A: 3 groups of rows, each row roughly a mix of its group's hidden directions:
A (109 x 10):
[[ -4   5  11  -9  10   8  -2  -1 -18 -22]
 [ -3   9   3 -17 -23   5  -5   2   2  17]
 [-11 -21  15 -14   2   6  -1 -11   7   4]
 [ -4   6   5 -19 -12  10  -2   0   0  23]
 [ -7   4 -16   0 -16  -1   2  22 -10  -7]
 [  3  -6   0  15   7   4  -3  10  -5 -28]
 [ -9  -9  17  -6  13  13   7   5   8  17]
 [ 24  -6   1   6  -3  -2  -6 -20   7 -10]
 [ -9   2  15 -17  -4   0  -3 -10  10  21]
 [-10 -17   6 -16 -19   2  -7   0   3 -13]
 [-23  -5   4  -5  -2   8  -5  19  -4  12]
 [  5  -5  10  12  18  17  -8 -16   2  -2]
 [-23  -8  17 -11   5   2   1   9  -8   5]
 [  0   1 -21   3 -13  -8   7  20 -11   2]
 [  1   4  -2   5  -4  -9 -10   0 -17 -27]
 [ 15  -6 -11   5  -4 -25  11   1   6  -1]
 [-22   1  -3 -13  -4  -2   5  14 -18   3]
 [  1  -1  -1   6   8  -8  -3  -4 -13 -30]
 [-15  -6  -8  -4 -12   2  -1  22 -10  13]
 [  7   4  17  -3   2  -3 -15 -25  -1  -7]
 [ 10   3  -9  12  19  -1   3  -1  -8 -22]
 [ 17  10  -5 -15  -8  -7  10  -6  15  12]
 [  8  -4 -16  24   1  -7  -5   9   6 -13]
 [ 16   2  -8  -7 -10 -18   4 -21   5   3]
 [  7   1   8  20  18   4   2 -14  11  -9]
 [-13  -1  -6  -1 -12  -7 -10  16 -21  -9]
 [  9  -5  -9  21  -6   6 -14   6  15   8]
 [-13   5  -2   6 -12   7  -7  23  16   0]
 [-21  -5   6 -13  -2   9   3  15 -10  13]
 [  7  10  12  13  12  18   4  -5  15  -5]
 [ -7  -9   0 -17   1   0   6   1   7  27]
 [ -9   8  -5  17  16  10  -5  14  -7 -12]
 [-18  -5  10   2   7  14  -6  10 -18 -10]
 [ 16   0   4  15   9   4  -9 -19   6 -14]
 [ 19   5 -19  12  -1 -14   9  -2   5  -7]
 [-23   0   2  -3   5  10  -2  15 -19   2]
 [ 12 -19  -5  24   0  -8   3   3  -1 -10]
 [-25  -4   6 -10  -1   4   1  16 -12   4]
 [-20  -1  -1   7   1   7  -6  20 -15 -10]
 [ 18  -1  -8  -7 -13 -12   3 -13  13  12]
 [ 17 -13  -8   9   6 -13   8  -6  18   5]
 [ 15  -1   0  -6  15  -7  15  -8   8  18]
 [-10   2  -6  15   8  -7  -5  15 -14 -18]
 [  6 -10  -4  13   5 -24  -3 -10   4 -15]
 [-22  -9  13   1  -3   4  -8  11 -12 -13]
 [ 12 -11 -13   1 -11 -12   6  -9  12  17]
 [ -6   6   0  10  -3  -6 -14   6  -8 -27]
 [ 12   5 -12  17   1  -7   5   1  -9 -22]
 [ 21   4  -1  -3  -9  -6   5 -12  16  15]
 [ -9   4   8 -14  24   8   5  -7  -2  13]
 [ 23   3  13   3 -10 -11   7   0   7 -15]
 [ 17  -6   3  14   0  -3  -7 -14   4 -22]
 [  9   7 -11  -7 -16  -5   2   3   6  25]
 [ 14   0 -13  -7  -8 -21   9  -9  -4 -13]
 [-15  -8  15  -1  -3  13  -7   1  12  19]
 [-12   6  12   2  12   8  -6   2  12  23]
 [ 10  -2   7 -10  -7   6   3 -15  18  19]
 [-15   3   3  -5 -18   9 -11  17  -2  13]
 [  8   6   9 -10  10 -12  19  -9  17   2]
 [-15 -13  -6   0  19 -11  15   7  -8   6]
 [ -4  -5 -13  12  -5 -16  -3   8  -7 -22]
 [  5  12 -17  -6  18 -15   9  -1  -4 -10]
 [-11 -16  13   0   1   3  -9  -8  -9 -22]
 [-17   2  18 -15 -14   7  -5   5   0   9]
 [ -3   3  -5  11   2 -11  -9   5 -21 -21]
 [ 22  -3  -7  11 -11 -11   1 -11  14   3]
 [ -3  15   4  -7  -3  29  -5   4  -5   2]
 [ 24  -7  -1  19   0  -5   4  -4   5 -13]
 [-21  -8   3  -7  -9   8  -4  17   0  15]
 [-22   8   9 -14  -3  15 -12  -1  -4   5]
 [  1  -7 -17  11  -1  -8   6  21  14   9]
 [-16   2  11   1  17  12  -1   4 -17 -11]
 [ 11   0   6 -13  -4  -9  -6 -24   1  15]
 [ -6  -3   1 -11  -6  -4  -4   0  18  26]
 [ -8  -9  20   8  15  12  -5 -12   0 -10]
 [ -6   5   9  -9  -8  11  -5   3  20  21]
 [-14 -10  18  11  19   7   2   3   0  -8]
 [ 17   9 -18   6  -9  -7  -4  -5  14  12]
 [  0  -3  -1  18  23   6   0   5  -4 -18]
 [ -4   3   7 -16  21  -9   6 -13   5  12]
 [-18   1  -3  -4   0  12  -3  21 -17  -2]
 [-19  -3 -12  -6 -11  -7   1  16 -15   5]
 [-10  -5  19  -4  21   5  -7 -15   0  -1]
 [ 14  -5 -13  21  -5  -8  -7  -7   4 -15]
 [  7   8 -24  10 -16  -2  -4   8  -2 -11]
 [  2  -2  16 -12  18   1   0 -21   5   0]
 [-13 -10  17  -6 -12   8 -11  -2 -15 -10]
 [ -6  14 -11  13  14  10  -7   8 -14 -11]
 [ 24  -5  -8   9   0 -10   2 -12  16  -2]
 [-22  -4  14  -4  -3  11 -13  10  -9  -7]
 [-28  -6   6 -11   4   0  -1  12 -11   4]
 [ 11  -3 -15  17   8 -13   8   7  15  -6]
 [  1  -9  19  -8  -5  17 -12 -15  -5   5]
 [-19  -2   6  -6  11  -5   3  14 -15 -16]
 [  4   9  -4 -26  -5  -6   1   0 -13  15]
 [ 12  -7  12  19   3   7 -12 -10  13  -9]
 [  6   7  13  -4   6  -1 -10 -16  -4 -24]
 [-13 -17   3   1  -4  20  11  15   6  -1]
 [-16   0  19 -13   2  16   2  11  -8   7]
 [-21   1   7  -8   0  12  -3  14 -18  -2]
 [ 21   4   4   2   4  -3   2 -24   4 -12]
 [ -1   6  -4  20   7   7  -4  19   5 -17]
 [  4  10  -9 -11 -24  -2   4   7   7  15]
 [ 17   1  -4   1  11  -7  10 -17  15  13]
 [ 23   1  -5   0  -8  -6  -6 -23   4  -3]
 [-11   1  12 -10  23  12  -1 -10  -2  11]
 [-16   3  -1   3   5  13  -7  11 -16 -19]
 [-20  -4  -8   5  -2  -3   3  25   0  10]
 [ 12  -5  -1  -3 -11  -5   8  -3  13  26]]

which group is each row in? (one row of each group first):
[ -9   3 -11   5 -19   0  -5  23  -9  -3] | G
[  8 -14  -2   3  -5 -27  11   1   7   5] | H
[ -8  -7  -1 -14 -18  -3   2   8   4  23] | M

[ 24   3 -11   7  -1  -9   3  -8  18   1] | M
[  1  -2 -10 -15  12 -14   9   0 -22  -5] | G
[ -8  -8   5   8   5  16 -14   2 -19 -13] | M
[ 16   4  -8  10  -7 -10  -3  -8  -8 -23] | G
[ 25  10  -2   6  -8   3   5 -13  12  -6] | G
[ 11  -3 -14  17  13 -16   8  -6  -5  -7] | G
[-11   9  -3 -13 -15   1  -8  17  -7  16] | G
[  7  13 -20   7  10   2 -11 -18   4  -7] | H
[  0  20 -20  11  12   7  -4   9  -1   8] | M
